In the rows, 128 means zero.
One turn or mirror swaps these rows in pairs. Which row does each one swap with?
The rows were stretched afterwards, more along some directions than others.
dotul: [139 122 113 128 129 109 137 118 101 153 134 140 121 127 157 115 111 110
 116 113 134 154 140 128 156 123 135 155]
daniv: [139 107 129 108 132 133 137 136 140 143 157 150 111 121 167 130 144 142
 131 146 154 116 142 137 143  89 167 115]
melog: [121 136 136  86 134 122 147 136 154 148 131 124  86 114 130 161  94 143
 128 134 166 110 137 134 117 117 124 137]
sogi: [139 159 124 112 143 149 100 150 134 111 126 131 114 149  91 121 104  94
 138 138 145 134 134 115 125 142  97 117]
godof: [121 132 123 118 124 138 132 159 132 117 158 160  80 103 129 126  97 132
 143 129 108 117 167 115 139 133 135 118]
Rizef: [129 145  92 101 160 164 100 146 161 129 133 118 116 146  95 139 129 114
 143 147 160 131 129 125 126 137 116 131]
tizad: [135 129 121 127 126 117 145 123 135 163 100 131 108 115 107 151 146 122
 109 140 148 137 132 145 138 140 107 177]
Niv: [126 142 132 134 126 141 138 154 123 112 150 141  95 107 116 157  96 142
 135 120 105 116 145 114 135 134 125 111]
fige: [139 116 128 113 138 136 135 142 131 122 181 158 121 124 154 131 127 128
 121 138 136 116 141 139 135  96 158 110]
Rivu: [146 153 140 111 130 121 131 121 145 130 106 119 122 104 132 168 123 150
 108 116 168 116 138 124 158 109 117 146]
tonuv: [142 135  93 106 168 154 104 140 150 131 137 121 121 153 108 138 135 116
 147 157 159 134 129 125 119 135 122 127]
zuvo: [106 155 135 101 119 131 136 133 155 136 125 123  98 113 107 168 101 137
 128 128 150 105 123 138 104 130 121 127]
san: [133 137 131 131 126 124 139 137 122 138 113 152  86 121 108 139 122 116
 121 128 134 154 129 142 133 145 111 178]
Sab: [165 153 109 117 123 123  90 131 135 135 122 106 125 140 144 104 146 110
 113 129 154 129 133 105 139 121 121 163]
sal: [153 102 145 119 121 119 129 134 119 148 153 148 112 124 165 108 156 138
 129 140 140 122 148 133 140  98 148 119]
Vena: [115 159 128 140 136 115 172 140 144  53 151 147 178 121 131 170  79 136
 138 136 123 146 108 136 140 106 116 154]
Vado: [125 153 143  95 127 123 129 128 166 134 145 119  95 106 112 164  95 128
 122 142 148 125 138 126 117 119 128 149]
Susin: [140 134  97 127 127 115 143 120 108 147 130 130 137 133 137 119 111 112
 117 124 123 148 131 128 142 111 126 152]
fek: [105 142 134 166 128 110 165 151 162  75 185 158 173  91 132 134  95 130
 156 156 125 164 126 141 109 106 135 142]
Ponis: [146 137 114 130 121 115  86 132 117 138 124 134 104 142 135 109 156 126
 115 144 136 111 157 109 144 136 121 158]
lal: [130 124 138 135 117 115 138 140 120 136 103 154  71 105 119 144 107 128
 124 127 146 135 139 150 129 143 115 166]
boroz: [147 136 111 130 119 105 103 145 138 113 155 148 112 127 156  91 130 109
 114 132 145 116 159 119 140 116 131 154]
beduk: [128 131 116  98 131 153 139 169 132 102 147 146  95 113 120 156 102 139
 137 123 106 106 146 122 125 133 122 109]
zoz: [131 132  94 100 157 142 101 146 165 136 145 128 113 131 108 131 129 108
 137 156 170 137 152 119 128 131 133 136]
ref: [145 132 110  96 156 155 102 151 160 122 136 116 140 157 109 135 113 111
 150 140 153 127 126 117 124 122 114 118]
Nival: [123 131  99 125 140 137 138 168 145 111 150 153 108 119 116 111 103 134
 144 136  96 120 149 126 143 121 111 130]
lotis: [134 132 134 126 133 112 145 132 118 160 104 136  78 117 115 125 135 118
 111 138 142 140 155 154 118 143 108 173]
Rosu: [151 154  97 118 136 112 105 146 143 125 151 124 115 136 157 102 134 100
  96 130 142 134 148 111 141 115 117 173]
Niki: [123 127 111 154 128  98 148 130 111 139 127 141 141 120 150  92 112 113
 116 133 100 161 158 147 146 117 138 162]
Nok: [130 133 131 124 128 136 134 159 131 108 144 152  92 119 122 143  98 117
 155 111 107 122 130 119 114 135 131  91]
litev: [130 139 104  93 152 169 109 138 149 144 108 115 111 154 116 147 143 118
 126 136 181 114 123 122 115 148 117 118]
mubov: [102 160 146 154 130 100 173 139 149  63 167 149 159  91 132 176  82 131
 134 152 138 150 125 138 139 115 134 153]
Nelu: [119  93 121 118 116 112 141 138 131 157 135 123 100 111 131  93 151 155
 117 129 136 120 163 132 160 116 142 156]
kolu: [149 130 107  86 160 157  94 151 144 136 118 126  93 161 103 135 123 109
 134 133 156 121 145 116 120 137 125 115]
Duli: [158 159 128 122 116 116  88 144 115 144 127 121  99 140 137 100 141  97
 108 129 134 127 151 115 137 118 119 156]
pud: [123 145 138  89 141 121 122 129 161 138 136 112  86 106 127 157  95 134
 130 140 146 126 135 130 123 119 129 142]
soni: [131 135  93 127 136 113 154 121 107 138 137 130 148 126 156 122 111 120
 109 117 127 146 129 133 152 112 133 163]
selu: [ 99 147 136 149 124 119 175 131 169  72 163 149 164 102 139 159 104 148
 141 150 134 152 111 146 124 103 134 160]
bido: [135 125 115 137 118 105 127 115 107 165 113 118 124 129 152  96 121 114
 105 124 129 146 144 130 148 124 134 160]
tudi: [167 128 106  97 129 136  91 137 124 152 135 110 108 150 151 112 148 122
 111 125 149 121 147  99 140 128 118 164]
puro: [140 113 127 120 138 146 141 138 131 131 158 136 120 118 171 136 143 144
 127 140 154 110 124 137 128 102 158 120]
bagi: [136 159 140 108 138 141 135 123 144 127 105 122 119 113 135 194 115 152
 110 113 183  97 128 119 144 124 114 145]
gan: [129 145 115 108 136 146 140 170 139 111 150 147  90 119 130 155  98 136
 129 117 122  93 119 114 125 126 120 114]
Verin: [122 143 109 117 135 153 123 177 142  94 158 158 102 123 113 139  91 121
 151 130 101 110 132 126 125 137 113 106]
Mutiv: [ 97 162 138 166 128  96 173 130 150  68 160 136 166  89 135 150  99 136
 129 144 124 158 120 127 139 119 130 161]
kep: [131 133 145  93 129 120 138 142 157 155 113 119  80 111 113 164 106 139
 130 137 153 108 149 134 110 121 117 142]
Fepub: [135 130 116 147 124  91 138 114 115 153 132 134 145 123 154  78 119 109
 108 132 123 169 141 139 157 104 121 170]
zarov: [106 145 137 145 107 121 160 127 108 156  75 155  95 112 107 157 131 129
 108 129 152 126 135 143 121 158 106 171]
morip: [131  99 134 111 115 111 128 135 130 160 147 125  97 115 124  85 147 148
 127 123 123 116 176 123 161 118 145 140]
zif: [136 125 115 122 149 115 111 154 119 132 148 154 103 123 119 107 147 133
 151 154 115 122 131 128 110 121 121 111]
vamas: [140 135 133 135 120 120 148 125 109 138  92 134  93 119 109 159 116 125
 101 131 152 121 137 130 133 137  93 179]
Lateb: [104 151 124 150 127 108 179 142 153  55 171 152 182  98 143 153  78 130
 141 147 111 154 117 147 132 105 129 163]
foz: [139  88 125 116 131 112 137 142 130 158 139 121  93 119 128  86 145 157
 125 122 131 120 172 137 159 120 135 156]
ril: [140 135 116 107 145 159 101 133 139 139 118 131 111 148 104 136 132 112
 126 144 174 122 136 120 119 144 120 117]
nubal: [107 157 144 154 133 108 169 128 155  66 172 140 165  89 120 164 101 145
 143 155 127 147 131 127 135 118 137 147]
velaz: [102 158 145 138 123 114 183 133 156  67 155 145 161  98 129 168  88 151
 140 134 129 145 118 140 137 104 130 153]
Fovar: [115 152 128 138 127 157 137 166 132  97 148 157 100 115 104 155  93 132
 140 115 112 115 138 111 124 142 120 113]
vama: [140 146 116 130 118 131 102 146 124 139 117 112 107 149 148 103 149 107
 107 132 160 114 145 101 132 131 113 164]
sakif: [107 164 141 165 123 104 164 143 156  70 170 143 178  96 126 148  91 129
 145 152 106 148 118 146 140 115 113 170]
kova: [152 110 133 108 141 133 125 132 125 142 169 142  98 121 170 134 144 136
 115 140 142 121 139 132 140 109 161 115]
zugo: [122 137 115 119 142 141 146 171 148 113 157 143  98 110 130 138 106 147
 135 127 117 105 141 125 139 118 125 119]
gulo: [138 115 115 136 126 126 147 132 115 168  99 138  90 129 110 121 140 126
 112 123 142 137 138 159 123 150 107 163]
sib: [138 144 132 137 132 130 146 140 138 100 130 134 133 144 118 159  95 109
 142 121 122 129 121 136  96  94 110 139]
per: [138 146 150 111 142 131 142 122 145 136 111 114 119  98 137 195 119 158
 109 126 179 115 136 127 145 117 121 144]
seva: [120 134 110 141 110 119 148 124 115 162 116 125 146 124 146 106 121 118
 109 121 132 144 128 134 143 119 129 170]
Dovo: [131 104 104 121 130 113 149 124 120 159 128 140 144 123 149  99 123 128
 126 127 114 151 144 142 147 109 132 138]

lal pairs with boroz
sakif pairs with beduk
daniv pairs with melog
tizad pairs with tudi
gulo pairs with Sab
Nival pairs with Vena
Dovo pairs with ref
Ponis pairs with vamas
sogi pairs with Niki

One turn or mirror swaps these rows in pairs. Which row does each one swap with?
The rows were stretched afterwards, more along some directions than others.
detib: [128 156 165 129 171 128 156  57 125 160 157 193 127 145 168 135 193]
nimub: [112 177 170 138 128 163 184  72 135 150 136 163 117 152  97 109 144]
nep: [100 143 155 105 160 112 145  40 135 167 180 155 123 103 104 132 150]
semo: [121 172 132 101 194 125 174  66 106 140 199 151 135 113 101 156 204]
Nipe: [125 151 146  94 175 115 161  60 144 138 145 173 139 127  89 170 142]
Dogam: [ 98 178 211 101 131 110 175  83 126 161 138 148 100 146  88 143 183]
basam: [113 147 147 148 162 160 183 107 118 143 151 165 140 115 111 156 151]
tonom: [ 95 155 147  79 143 133 193  81 150 140 128 192 146 149  98 129 105]
ruma: [132 180 144 111 156 156 193  86 130 111 140 174 131 139 102 142 161]
mal: [106 184 189 102 116 110 157  82 118 149 128 140 109 127  91 132 144]
kag: [141 185 155 104 148 136 142  84 127 110 155 144 124 139 128 153 155]
Gel: [106 169 120 108 168 141 167  71 109 173 184 194 150  95 122 167 192]
gep: [110 170 109  90 139  99  87  73 103 166 181 154 149  74 146 166 129]
lef: [155 188 167 136 125 118  99  70 103 135 139 131 109 117 162 136 199]
toba: [118 165 155 105 123 113 114  78 121 134 146 144 108  80 120 133 165]
Zano: [161 167 124 132 182 133 154  75 116 119 156 137 107 125 124 162 208]
Nus: [100 142 140 109 142 107 119 105 118 147 149 134 138  95 116 156  87]
suli: [113 155 131  83 139 138 182  69 148 133 184 179 137 139 129 150 169]
sipa: [124 175 163 124 137  88  85  87  90 145 155 111 139  85 180 151 170]
Tavoz: [142 177 126  91 164  86  90  95 102 145 160 114 126  97 151 174 163]
Ritig: [ 87 135 187 128 151 119 166  79 138 189 158 155 121 120 104 142 154]
vopa: [160 164 151 158 179 125 113  73  87 158 160 133 115 108 155 121 199]
lera: [142 165 167 107 134 112 148  60 115 149 148 159 120 105 144 165 226]
viki: [140 188 153 120 173 122 171  78  98 167 171 138 118 126 106 175 223]
Dod: [131 178 191 114 167 111 160  66 108 176 165 140 105 138 125 178 235]
Filed: [120 142 156 141 145 138 141  61 130 146 148 171 157 104 177 146 154]
vido: [119 148 109 102 187 153 167  69 112 163 165 167 144 123 104 161 156]
Bok: [129 176 156 109 128 139 187  60 120 129 157 179 139 107 102 160 177]
tuzun: [ 99 161 172 107 107 118 143  70 138 164 170 140 100 128 127 127 181]
Besop: [138 148 142  95 179  82 126  72  99 160 153 151 143 112 144 143 150]
simi: [129 166 168 114 136  82 133  73 111 155 131 115 104 121 121 164 175]
Motu: [145 131 122 149 186 127 123  96 116 115 162 128 108 119 162 158 181]
noluf: [152 187 129  81 171 125 123  91  91 122 175 155 126 112 118 168 188]
latuf: [ 94 131 159 141 153 140 175  96 127 179 156 165 138 123 121 148 158]
vor: [152 174 138  93 145 104 102  46 114 140 180 126  94  95 119 150 200]
zaki: [118 163 171 103 150  88 116  39 121 176 171 158 107 138 142 129 152]
femar: [113 130 109 111 160 120 109  94 129 145 176 140 148 104 141 153  90]
depef: [ 92 159 174  93 149  89 105  92 127 170 147 134 138 116 122 179 126]
Mumoz: [115 149 129 114 152 121  95  78 104 174 142 127 132 100 140 148 129]
dofi: [148 177 149  91 168  88  81  73 109 145 176 110 107 113 156 173 178]
sem: [124 129 120 103 150 113 106 114 121 115 175 152 141 101 152 145 106]
bovi: [134 165 193 162 129 123 112  72 125 157 115 136 115 112 134 146 169]
ziko: [123 172 156 132 178 148 146  82 123 152 171 149 139 129 115 177 174]
zavev: [126 190 188 101 129  94  95  95  78 162 150 126 102 101 122 153 199]
vonu: [115 158 148 112 162 157 173  95 119 143 173 174 146 138 103 143 122]
mukoz: [114 141 174 132 142  86 140  77 108 162 154 112 101 129 123 164 166]
vikuv: [129 138 130 127 159 132 122  84 137 136 166 152 157 109 159 159 110]
Bodo: [ 89 146 180 109 134 119 123 117 117 166 141 151 128 118 128 127 110]
pora: [123 170 150  71 164 105 174  58 124 144 160 172 114 138  89 147 193]
Podo: [102 141 186 149 127 126 158 103 110 163 163 153 113 116 116 132 174]

Mumoz pairs with vido
Filed pairs with nep
Zano pairs with simi
bovi pairs with Nipe
ruma pairs with mal

One turn or mirror swaps these rows in pairs. Which row does each one swap with?
The rows were stretched afterwards, more along some directions than others.
Benu: [139 138 110 122 117 195 113 160 138 124 104 158 107 118 141 181]
Pugu: [131 163 143 151 115 178 117 126 109 143 113 135 144 145  99 121]
sif: [ 88 139 180 167 182 102 183 104 169 144 102 129 120 127 181 110]
fepa: [149 169 117  95 127 111  86 128 130 109 117 131 141 152 147 114]
Lozom: [147 124 157 236 161 136  92 119 202  81 100 139 120 127 156 114]
Kurel: [151 109 169 137 182  61 120 134 209 106 154 164 104 137 149  76]
Tamuk: [113 123 144 129 145 128 138  87 138 101 127 107 185 172 141 121]
Kur: [115 117 145 105 152 154 173 133 175 141 143 115 131 119 119 132]
deda: [147 128 181 142 169  65 109 123 192 122 126 157  92 140 127  82]
sepa: [149 161 117  97 120 114  91 128 119 124 110 126 140 148 144 122]
pap: [113 112 148  96 148 159 178 129 159 133 152 121 145 128 123 142]
pigo: [154 142 186 145 178  75 102 126 211 116 144 153  94 127 125  66]
vapo: [119  78 195 157 150 162 134 115 166  76 170 137 137 131 170 129]
vete: [109 127 139 113 164 115 153  93 164 106 108 106 159 167 159 110]
Pebi: [ 93  79 177 152 128 157 121 104 165  82 181 154 130 123 160 125]
Niz: [146 129 165 231 150 143  86 111 194  76 110 132 117 127 142 110]
tid: [140 171 114  90 121 117  81 130 123 113 110 129 139 136 145 121]
zurid: [157 129 152 230 161 122  91 116 209  81 113 143  90 111 140 112]
rina: [146 128 178 128 175  79 106 131 207  96 144 166 110 144 142  81]
razu: [100 116 150 110 146 162 174 123 171 141 151 121 140 118 125 138]
loti: [118  75 185 172 145 161 120 107 165  77 163 142 125 118 148 127]
ror: [111 127 148 112 162 116 145  85 153  89 124 103 176 167 145  92]
furo: [113  80 193 162 156 146 126  91 175  81 177 137 139 115 169 117]
buf: [100 122 197 164 179 106 193 107 155 152 121 123 122 128 170 119]
Ket: [ 99 146 194 156 187 107 190 103 162 142 106 125 121 128 173 109]
nub: [145 133 186 140 164  69 110 134 207 120 135 151  94 147 128  75]
gozir: [165 119 167 225 163 116  85 124 198  76 114 129 116 136 141 102]
ker: [110 114 142 100 148 156 174 130 184 145 148 130 122 118 125 144]
Pog: [115 139 196 175 190 109 187 100 154 167 100 120 122 119 159 126]
Moke: [142 164 113  91 108 117  86 129 114 117 122 129 139 153 132 121]
giman: [125 174 143 131 129 168 137 134 105 146 119 123 150 156 105 123]
lolem: [129 175 138 160 120 180 112 136 119 153  88 129 136 132 101 126]
misiv: [155 135 159 224 163 127  88 112 187  89 106 115 111 125 135 107]
Pov: [ 94 136 187 170 182 108 183  90 148 138 107 128 122  99 179 126]
nuso: [108  65 171 170 140 130 114 103 168  82 179 149 140 113 166 115]
Tonu: [ 88 143 117  82 138  90 135 118 176 142  92 130 109 124 139 124]

Tamuk pairs with giman
fepa pairs with razu
nub pairs with vapo

One turn or mirror swaps these rows in pairs. Which row does each one swap with?
The rows were stretched afterwards, more along some directions than others.
tezo: [135 126 176 147 144  92 165 140 110 109 138 122 146 105 133 125 113 159
 127 119 125]
bigu: [114 128 134 127 134  87 210 113 151 103 121  99 140 115 169 114 102 113
 129 110 132]
Zusut: [148 118 145 136 123  94 200  96 123 117 113 127 110 137 172 154 105 104
 156 148 103]
Nutet: [136 113 157 122 122  69 200 132 145  97 113 124 142 134 171 110  94 100
 134 170 116]
Sus: [151 130 170 113  94  87 143  95 112 101 103  71 103  86 108 109  97 181
 125 132 145]
ranun: [119 138 106 126 154 127 115 145 111 150 124 116 113 124 146 128 109 153
 119 148 145]
kem: [176 126 174 121 113 107 170 117 129 131 130  99 120 131 120 123 108 131
 118 143 149]
Rezi: [100 122 162 141 144  69 146 155 128  98 143 125 151 123 150 105 138 135
 106 109 105]
siver: [151 123 175 114 106  92 131  95 108 117 108  71 113  79 112 103 105 199
 107 116 156]
faful: [158 123 140 121 114 133 141 139 151 101 120 112 168 122 128 134 129 131
 111 100 154]
zuper: [ 90 120 123 135 161 104 168 148 148 116 137 111 132 149 155 125  81  81
 135 149 124]
tadat: [109  91 154 135  97 116 174  78 123 144 130  94 150 111 170 139 149 124
 117  95 120]
zipip: [109 126 149 144 162  91 151 121 116 118 151 118 137 109 157 122 126 176
 108 108 118]
bes: [104 163 119 135 161  89 123 168  98 135 130 128 116 119 178 142  87 150
 124 144 112]
Povuz: [175 146 162 118 137 106 140 125 138 163 125  98 116 133 153 131 107 140
 107 129 138]
Femuz: [ 94 135 145 127 162 102 138 164 122 126 146 104 132 127 148 116  80 127
 122 149 129]
nom: [116 167 163 143 138  40 171 151  98 106 126 112 138  83 192 142  97 166
 120 112  91]
Dito: [127 104 134 121  94 106 181  71 129 109 126  85 100 122 180 139 136  80
 115 117 110]
guno: [157  90 116  99 100 124 148 132 157 100 110 103 125 129 150 119  91 121
 134 168 165]
zenek: [146 167 133 132 158  80 186 159 128 122 120 116 119 150 170 127  84  87
 121 139 114]
Zol: [128 141 152 130 134  57 150 112 130  73 153  85  87  96 136 118 119 151
  94 110 119]
fese: [125 133 147 130 133  60 154 104 129  80 152  81  91  93 139 113 123 160
  90 103 128]
ved: [ 98 118 108 130 152 102 180 135 163 108 140  94 139 141 157 123  83  86
 132 138 136]
rozov: [100 108 157 132 138  81 142 145 134 108 149 114 150 129 153  99 140 119
 105 105 114]
vate: [173 123 172 124 113 108 178 126 126 132 121 109 130 130 125 130 104 128
 132 142 148]
Lem: [109 119 156 148 102 116 168 135 110 143 123 124 158 133 148 143 125 115
 151  94 124]
nav: [156 152 152 127 149  77 197 123 124 115  96 110 138  93 184 139 101 129
 124 132 103]
Fif: [165 107 121 107 108 150 144 134 165 113 123 111 164 135 127 127 125 126
 110 123 180]
faken: [162 107 110 100 111 145 135 138 165 117 117 113 155 135 131 133 117 128
 123 128 172]
tigiz: [140 146 132 111 127  80 143 106 136 111 115  89  98 115 139 117  74 151
 115 146 138]
Gure: [125  95 141 123  84 125 178  74 126 131 120  95 139 111 172 144 151 112
 126 100 118]
sinin: [146 118 133 124 120  84 189  76 133 108 134  93  82 126 160 134 123 121
 127 127 125]
runep: [145 101 164 112 106 108 120 112 119 113 115  76 124  90 116  94 127 187
 106 111 153]
lan: [121  97 155 138  88 121 175  87 121 149 125  89 158 118 152 144 144 118
 136  90 126]
vez: [156 154 151 125 143  86 195 123 115 116  90 117 130  98 187 137  98 126
 125 138 102]
kab: [ 92 114 153 142 141  79 150 157 130 106 145 122 160 127 153 107 137 130
 102 104 120]
Fak: [163 131 164 124 121 126 143 139 138 135 111 127 186 113 135 143 129 154
 115  97 141]
Nebi: [ 94 128 115 124 156 113 152 152 140 117 138 105 123 142 145 113  74 101
 132 159 132]
farol: [159 115 161 107  93  99 141  91 118 108 101  73 119  83 112 101  98 187
 117 130 155]
teb: [123 166 167 143 154  43 124 151 118  86 134 104  96  87 159 128  80 159
 109 129  92]
reg: [110 157 118 137 158  89 125 162 104 138 134 121 116 125 170 141  87 138
 124 148 115]
Vute: [156 132 148 126 128  99 189 118 116 106  78 121 141  75 173 142 103 146
 142 152 116]
pib: [ 89 128 120 133 149 108 151 146 136 119 147 101 125 136 145 118  80 101
 119 152 129]
lumub: [155 133 152 105  98  95 145  95 124 120 109  70 103 107 122 114  82 171
 124 146 157]
vamo: [125 107 141 123  99 121 184  81 136 138 125  88 136 118 164 144 144 103
 120 102 119]
bik: [130 109 161 125 118  68 210 130 140 102 107 116 144 127 171 114  92 101
 135 159 120]
sovu: [165 111 123 108 117 132 147 138 160 112 113 116 149 130 141 140 109 120
 125 133 168]
gif: [108 127 147 142 161  83 142 132 121 119 155 118 133  99 155 121 127 179
 107 109 116]
Mano: [123 107 155 119 119  63 192 131 145  92 118 115 131 131 176 112  91  86
 143 164 108]
Deno: [158 119 145 130 123  94 196  97 129 122 113 119  99 134 159 138 104 101
 147 155 108]

siver pairs with sovu
Gure pairs with Nebi
Dito pairs with Femuz
bes pairs with vez
vate pairs with fese
Povuz pairs with teb

